In the rows, 128 means zero.
Each named turn below is shown by a few rows before and after it. Which turns, in which order, take the first row of each later pair to the second? The first pair is answered.
turn nava:
[109 126 111 126 103  90 133 118 112 139 163 132 114] -> [108 125 119 128 124  79 133 119  95 141 145 119 132]
[136 101 129 136 134 172 111 141 131 118 114 108  98] -> [132 108 120 138 117 169 113 136 135 116 133 119  88]
[135 159 116 116 121 148 110 125 154 125 136  98 130] -> [130 163 111 116 118 142 111 125 153 126 143  99 132]
turn kiz:
[136  74 131 135 146 125 145 147 124 154 105 129 103] -> [137 109 121 124 114 164 139 140 172 136 130 141  85]
[140 122 126 141 151 119 135 128  95 132  89 155 132] -> [149 135 129 129 136 165 125 129 145 114  90 149 122]
[118 151 134 105 134 134 118 124 158 131 138  94 140] -> [109 155 123 116 128 105 127 120 128 137 158 106 138]
[100 149 109  98 111 109 114  97 156 116 143 124 143] -> [100 122 116 105 141  83 119 101 120 132 125 114 158]
turn kobos:
[148  95 107 110 157 152 100  90 162 143 132 117 106] -> [150 100 114 110 157 158 101  91 167 138 126 118 110]
[108 201 110 144 118  77 162 126 104 115 139 150 153] -> [103 162 107 146 123  55 156 128  87 135 148 149 141]
[130  88 135  83 151 143 103 121 171 146 145  55 148] -> [135  70 139  90 153 146 101 123 166 151 134  61 141]
[114 143 122 145 104 118 141 134 109 132 152 145 147] -> [117 126 125 150 106 114 140 141 102 138 150 150 140]

Between the rows of a pair lie 2 to 4 turns.
[124  81 118 101 163 123 109 136 111 167 114  93 124] -> [129 153 103 101 101 170 110 131 167 126 144 142  95]
kobos, kiz
[126 188 112 105 118 156 125 122 168 106 154 116 136] -> [118 113 114 143 147  71 139 134  69 144 137 135 140]
kiz, kobos
[147 105 120 130 106 173 113 135 186 121 143 130  91] -> [130 104 109 152 147  70 139 130  75 155 136 125 132]
kiz, nava, nava
[163 109 149 136 115 149 132 138 119 108  82 170 139] -> [152 121 132 136  82 144 132 131 129 105 126 189 116]
nava, nava
[151 110 155 137 138 143 135 155 149 127  89 134 108] -> [135 114 136 150 129  95 148 148 100 139 115 155 107]
kiz, kiz
[148  86 144 129 155 122 125 137 110 149 103 121 138] -> [150 152 144 118 143 153 126 129 142 119  97 117 157]
kobos, kobos
[133 144 129 106 125 165 120 129 172 114 126 114 135] -> [136  82 140 120 155 131 119 140 129 139 102 110 134]
kiz, kobos, kiz
[ 99 128  99 120  73 116 127 114 126 135 180 147  86] -> [130  56 145 108 153 151 110 133 134 148  90  89 128]
nava, kiz, nava
[126 165 107 122 105 107 151 110 137 131 142 151 125] -> [140  94 133 120 155 109 139 124 126 153  98 116 141]
kobos, kiz
[147 112 143 122 130 181 117 143 179 118  95 115 130] -> [104 170  97 131 100  90 145 116 114 130 173 136 132]
kobos, kiz
[102 137  97 123 127 117 119 130 137 110 162  96 130] -> [113  90 113 138 154 111 119 145 112 123 126  99 137]
kiz, kobos
[147 149 141 137 129 160 121 126 151 108  94 141 138] -> [121  97 126 110 153 130 113 119 137 151 130  90 139]
kobos, kobos, kobos, kiz
[137 175 131 143 127 126 145 134 115 112 105 148 147] -> [130 173 126 116 113 155 127 126 163 115 131 116 137]
kobos, kobos, kiz, kiz
[ 99 135 115 103 136  83 140 125 107 145 161 103 136] -> [129 131 142  92 132 169 118 137 177 116 122 103 126]
nava, kobos, kiz
[130 149 128 132 103 140 128 126 148 113 129 149 117] -> [141 139 143 136 126 142 129 132 138 113  95 140 132]
kiz, nava, kobos, kiz
[115  92 107 119 137 140 111 127 162 129 149 126 134] -> [107 103  97 126 122 121 117 124 150 130 167 147 123]
kobos, kiz
[159  82 154 159 133 184 133 145 138 104 106 110 103] -> [158 127 152 168 155 139 155 143  84  99  83 105 151]
kobos, kiz, kiz, kobos
[146  88 159 126 173 128 129 172  99 150  86 111 163] -> [103 137 113 117 129  69 143 144  78 162 177 121 146]
kiz, kobos, kiz
[142 132 150 140 172 167 118 123 138 121  70 102 137] -> [144 137 151 147 161 169 119 124 144 114  67 123 127]
kiz, kiz, kobos, kiz
[120 111 108 104  96 156 102 130 178 102 141 116 103] -> [122  61 124 115 147 114 106 138 122 130 100  94 127]
kiz, kiz
[113 134 119 129 107 107 129 118 127 146 155 123 107] -> [115 127 129 127 136  96 131 122 106 150 129 103 134]
nava, nava
[142 138 129 137  90 147 106 135 144 114 145 160 109] -> [129 109 127 145 126  90 115 138  85 140 135 143 129]
kobos, kiz
[135  47 134 142 127 165 140 167 117 136  93 112 168] -> [119 162 102 146  58 165 159 146 138  98 157 161 152]
kobos, kiz
[124  67 162 110 144 113 127 132 104 159 114  95 129] -> [129 151 148 112  78 167 125 127 169 110 143 143 101]
kobos, kiz
[127 148 112 138 103 116 124 123 122 127 161 152 114] -> [144 117 131 130 117 161 107 131 161 122 131 134 112]
kobos, kiz, kiz
[137 126  96 114  98 144 110 121 171 130 137 146 112] -> [145  79 115 118 142 131 108 131 141 145  96 120 135]
kiz, kiz
[134 121 147 124 141 127 148 134 127 117 101 123 144] -> [119 125 133 119 134 104 150 126 111 128 130 118 142]
kiz, kobos, kiz
[118 139 114 135  96 111 135 123 116 120 166 149 105] -> [118 134 124 135 134  86 140 124  84 129 137 126 138]
nava, nava
[108 137 109 114 123  89 120 130 123 143 177  98 126] -> [135  88 138 119 163 116 109 148 130 143 118  80 134]
kiz, kobos
[132  95 127 109 130 176 104 128 162 118 126  58 139] -> [130  52 134 121 139 157 105 132 137 133 122  66 131]
kiz, nava, kobos, kiz
[109 134 115 139  93 108 127 135 135 126 160 134 126] -> [141 115 143 152 111 145 121 151 147 114 106 144 129]
kobos, kobos, kiz, kobos
[115 121 111 125 124  95 148 133  84 126 180 136 108] -> [143 101 142 104 146 175 125 146 156 107 127 101 115]
nava, kiz, nava
[113 156  88 119 113 121 142 117 136 141 164 109 135] -> [127 154 103 110 142 140 136 123 146 136 125  83 159]
nava, nava, kiz
[136  94 128 139 108 148 117 143 131 108 146 137  91] -> [134 127 121 149  97 135 127 140 114  98 149 158  97]
kiz, kiz, kobos, kiz
[109 125 120 112 119  74 124 121 114 140 188 111 120] -> [135 136 148  92 138 153 109 130 178 115 138  83 140]
nava, nava, kiz
[108 144 121 130 121 109 129 113 164 117 174 114 121] -> [120 108 144 131 165 110 126 125 149 128 125  84 147]
nava, kiz, nava
[145  84 149  84 149 112 128 129 118 139  93 119 136] -> [149 139 148  72 144 139 132 126 143 118  86 118 150]
kobos, kobos
[165 135 149 131 100 182 117 151 192  83  87 185  85] -> [113 160 107 141 123  31 156 127  58 127 141 174 123]
kobos, kiz
[151  57 136 167 104 116 124 158 124 128 128 178  90] -> [148  69 126 161  88 125 122 150 140 126 149 182  80]
kiz, nava
[122 111 117 136  87 126 112 124 136 130 165 153  84] -> [137 109 127 146  91 147 113 135 143 115 139 167  86]
kobos, kobos
[111 144 109 121  99 116 128 122 129 136 177 131 109] -> [123 103 137 112 160 118 123 131 118 148 115  88 147]
nava, kiz
[129  69 173 116  95 159 111 161 141 131 150 151  77] -> [130 142 170 101  81 187 113 151 169 104 148 143  98]
kobos, kobos
[110 154 114 116  77 109 124 117 140 127 191 146 114] -> [104 159 113 110  87  96 125 111 130 134 192 128 126]
kiz, kiz, kobos, kiz
[137 122 137 154 136 115 134 134 101 123  97 156 135] -> [143 137 131 143 111 153 121 132 148 109 113 161 117]
kiz, nava
[108 174  89 101 104 138 121 101 151 121 190 129 147] -> [115 161  85 129  90 120 128 105 124 120 189 172 122]
kiz, kobos, kiz, kiz
[147 106 135 156 143 105 123 150 106 121  84 169 116] -> [140 175 125 128 117 153 116 136 170  93 111 155 123]
kiz, kobos
[138  65 134 121 148 126 126 151 141 139  79  88 129] -> [136 144 131 106 136 152 129 140 173 112  79  79 151]
kobos, kobos
[130 108 132 119 165 137 117 133 124 132 108 103 126] -> [121 162 115 117 122 147 124 125 144 113 148 134 111]
kobos, kiz
[118 132 118 144 116  92 136 126  99 128 139 140 130] -> [144 102 141 137 137 143 121 141 136 119  93 126 129]
kobos, kiz
[134 132 123  93 145 169 122 109 145 133 145 111 149] -> [147 105 133 118 166 146 131 118 105 140 109 128 157]
kiz, kiz, kobos, kobos
[132 175 126 123 155 143 145 125 134 115 120 112 151] -> [127 185 118 137 141 123 152 120 117 116 140 130 144]
nava, kiz
[128 169 111 105 113 138 124 119 153 109 157 129 116] -> [121 176 108 106 132 108 136 116 122 118 151 113 140]
nava, nava
[114 126 114 119 110  99 125 121 121 155 158 139 116] -> [141  97 145 122 143 134 115 134 133 146  95 120 133]
kiz, kobos
[143 137 128 116 116 173 128 127 159  97 137 131 122] -> [132 118 116 147 120 104 143 131  86 118 149 158 116]
kiz, kobos
[118 161 116 125 109 132 144 119 145  87 146 120 117] -> [137  95 139 148 124 135 140 138 130 100 110 142  98]
kobos, kobos, kobos, kobos
[127 138 118 138 125 111 129 121  89 151 142 124 141] -> [142 113 132 148 137 126 127 133  89 149 113 127 141]
kobos, nava
[143 177  94 107  98 169 128 134 203  79 117 111 161] -> [105 126  74 112 136  53 142 124 100 140 149  82 178]
kobos, kiz
[109 169 118 118 147 103 132  90 118 112 137 103 140] -> [114 121 130 122 172  96 126  98  99 129 114  94 140]
kobos, nava
[136 113 138 133 154 106 127 132  98 136 103 114 144] -> [126 163 113 133 107 108 133 119 113 125 152 143 120]
kiz, kiz
[129 173 129 119 118 146 130 121 129 114 111 135 135] -> [129 172 128 116 113 148 129 117 135 117 121 132 133]
kiz, kobos, kiz, kiz
[126 131 117 111  89 154 113 138 175 105 124 126 104] -> [121 100 116 144 102  89 126 142  99 124 118 156 103]
kiz, kobos
[109 137 116 141 131  78 138 125  89 139 135 148 145] -> [130 140 139 111 156 148 123 130 151 122  89 106 163]
kiz, kobos
[145 138 136 157  98 123 120 132 124 119 140 186  98] -> [146 107 146 158 139  96 122 138  87 135 106 163 125]
kobos, kiz
[124 171 113 126  82 106 140 117 128 120 170 154 115] -> [154 127 149 107 126 174 116 132 176 112 101 109 130]
kiz, kiz
[107 102 115 124 140 113 113 130  92 120 137 120 170] -> [100 105 105 123 110 119 111 125 111 119 168 138 143]
kiz, kiz, kobos
[138 120 123 127 122 124 131 104 116 132 184 131 102] -> [148  94 144 119 162 140 122 110 119 139 142  97 125]
nava, kiz
[127  94 116 158 106 120 114 138 125 132 158 171  93] -> [139 109 122 138 105 166 102 134 169 119 148 150  99]
nava, kiz, kiz
[139 104 143 149 117 105 132 128 105 133 127 160 118] -> [122 163 127 128 106 105 135 113 122 120 157 142 136]
kobos, kobos, kobos, kobos
[ 87 145 101 131 105 138 106 149 176 156 190  91 123] -> [129 138 127 172  94 175 109 172 184 124 134 159 103]
kiz, kobos, kobos, kiz
[148 144 131 138 123 169 117 140 178 108 113 118 140] -> [140 108 131 157 157 103 132 143 103 134  97 111 160]
kiz, kiz
[116 166 113 117 108 129 125 124 149 128 184 109 102] -> [121  83 132 126 154 109 118 139 115 161 149  84 104]
kobos, kiz
[139  84 135 127 141 141 117 135 148 116 117 109 150] -> [128 102 113 142 101 120 122 127 139 116 163 148 117]
nava, kiz, kobos
[118 170 122 112 131  97 102 117 101 146 157 156 130] -> [139 129 145 128 158  99  99 131  82 152 111 157 136]
nava, kobos, kobos
[ 98  96 121 143 146 103 144 137 117 141 112 117 135] -> [106 123 122 132 116 158 134 135 174 117 119 126 117]
nava, kiz
[118 145 111 112 118 172 123 122 175 110 135 116 127] -> [119  92 126 122 168 129 129 130 114 136  96  96 153]
kiz, kiz
